In the rows, 128 means zero.
Each path below is one point turned by a fixed rotation once a step. After each direction that follows a path, write how fast that rotation turns it, in deg/step (0 if it stays still).
Each turn is a multiple of 5 degrees from 10 to 175, or 0.
Each row of a path follows its step; steps can be skipped.

step 0: [128 132 140 121 128 129 137 124 139 132 131 126 120 133 110 130 134 135
 123 120 137 126 127 130 129 121 119 131 135 129 116 126 113 126 131 106
 125 136 143]
step 1: [123 143 140 130 129 130 136 130 120 142 125 131 111 128 142 123 123 144
 132 129 115 135 122 136 127 130 123 116 128 120 126 134 129 126 118 139
 119 139 126]
step 2: [134 130 114 136 130 124 127 129 128 118 124 129 122 133 121 116 121 137
 138 116 136 137 127 129 119 107 134 140 138 125 109 136 121 131 134 127
 122 121 133]
step 3: [133 123 142 125 117 129 148 127 130 139 131 126 114 136 131 144 132 131
 127 127 119 126 121 123 133 120 119 126 127 117 120 126 120 128 137 111
 127 134 139]
step 4: [132 152 134 130 151 123 126 123 126 139 120 134 117 121 124 118 124 137
 131 121 128 135 126 144 127 128 123 123 130 129 122 134 128 128 133 129
 117 137 126]
step 5: [124 126 125 137 117 132 135 134 130 117 131 124 122 142 127 120 132 140
 138 128 130 130 122 122 118 114 119 132 144 119 112 126 118 135 119 134
 122 136 136]
step 6: [127 127 133 123 121 127 135 126 123 140 127 129 114 122 122 134 112 142
 126 116 120 139 120 129 132 121 132 124 117 124 128 137 117 131 140 109
 123 125 141]
step 7: [135 144 140 131 142 126 134 125 130 139 126 126 115 141 137 123 141 129
 128 124 130 135 135 136 122 116 123 126 137 130 108 130 132 117 128 129
 123 130 124]
step 8: [129 131 122 135 121 132 145 129 131 124 121 137 121 119 124 123 121 141
 147 131 127 118 117 129 130 124 124 136 136 110 122 135 121 136 129 130
 119 141 134]
step 9: [132 129 128 130 133 117 123 129 123 127 131 121 115 138 126 135 122 131
 120 110 117 147 119 129 119 119 117 122 123 127 120 122 119 137 136 117
 124 130 138]
step 10: [125 142 146 128 129 141 135 130 131 148 126 125 120 131 121 119 139 145
 132 131 140 126 132 128 133 121 125 124 139 131 118 136 120 122 130 125
 120 128 132]
Directions:
[128 130 131 135 125 127 129 130 128 122 131 130 129 128 128 122 124 127
 134 130 128 127 130 126 127 126 127 130 130 131 129 129 128 128 131 130
 128 128 123]
120
[131 128 131 128 126 132 130 127 130 126 131 132 126 133 125 128 132 130
 127 131 133 123 131 124 128 129 128 130 129 125 126 126 127 129 124 128
 126 124 131]
145
[123 130 130 129 129 129 124 129 128 126 130 126 130 128 122 126 128 130
 127 129 129 129 126 128 127 131 122 124 129 130 131 124 124 133 126 129
 126 133 130]
80

step 0: [131 131 128 123 126 130 136 125 124 118 134 131 125 135 125 143 140 117
 129 124 133 123 151 136 131 122 117 129 137 122 121 121 126 121 119 127
 118 141 138]
step 1: [127 130 145 123 126 132 137 124 136 124 132 131 133 120 115 123 131 122
 127 123 136 115 130 146 128 136 122 130 127 130 122 123 127 135 129 133
 117 145 113]
step 2: [119 139 130 121 135 129 144 119 139 129 129 132 135 118 117 120 125 106
 126 131 126 135 140 133 137 125 129 137 119 127 133 128 139 129 121 123
 125 123 123]
step 3: [118 132 120 137 129 117 135 117 134 128 141 119 127 132 127 137 137 113
 130 130 122 116 132 128 141 136 127 136 131 119 119 130 142 124 123 118
 126 137 134]
step 4: [132 131 134 127 124 132 133 122 127 131 143 129 134 118 120 124 128 130
 133 131 126 110 117 147 130 138 125 120 132 120 132 130 151 126 126 133
 120 128 133]
step 5: [133 145 132 127 136 126 131 120 129 130 120 125 131 115 121 126 117 119
 121 135 131 130 132 131 134 119 116 123 138 121 137 123 142 109 134 125
 125 129 137]
step 6: [124 135 137 122 119 126 132 119 128 128 129 125 126 129 134 133 127 119
 112 123 137 106 131 118 143 124 128 136 144 126 124 135 131 123 128 129
 121 137 140]
step 7: [134 131 132 116 132 136 137 122 123 116 126 142 126 119 121 127 131 132
 132 120 129 113 134 135 131 120 131 124 135 117 126 144 134 133 119 127
 109 133 128]
step 8: [129 134 130 129 136 125 130 124 135 118 107 123 128 118 118 129 114 113
 133 125 132 121 130 133 136 127 127 126 135 120 126 122 129 129 126 114
 120 135 114]
step 9: [124 131 124 118 121 129 134 125 138 129 125 123 134 131 134 129 121 108
 132 116 127 115 129 128 147 130 140 135 130 129 135 119 140 136 117 130
 126 128 133]
step 10: [134 129 121 128 126 125 134 129 120 120 133 127 124 128 120 133 140 120
 144 116 125 128 134 140 137 124 130 121 122 120 131 123 143 120 120 129
 114 141 143]
Directions:
[129 127 126 130 135 124 126 125 129 130 126 127 129 130 130 129 132 127
 129 128 127 130 130 125 124 126 127 126 129 128 129 127 129 125 131 126
 123 136 126]
145
[131 125 127 127 131 129 130 131 126 124 130 128 133 126 125 126 126 128
 129 127 131 130 121 133 127 128 128 128 125 129 125 133 127 127 133 127
 126 131 130]
115
[125 130 129 129 125 128 129 126 129 130 127 129 126 125 130 127 126 127
 128 127 126 130 126 124 133 123 129 131 119 129 130 130 127 127 131 132
 128 133 130]
100
[132 127 125 130 125 128 127 127 126 128 130 128 128 130 128 124 123 129
 121 132 126 124 131 130 126 122 125 128 130 130 128 128 124 125 127 131
 124 129 128]
55
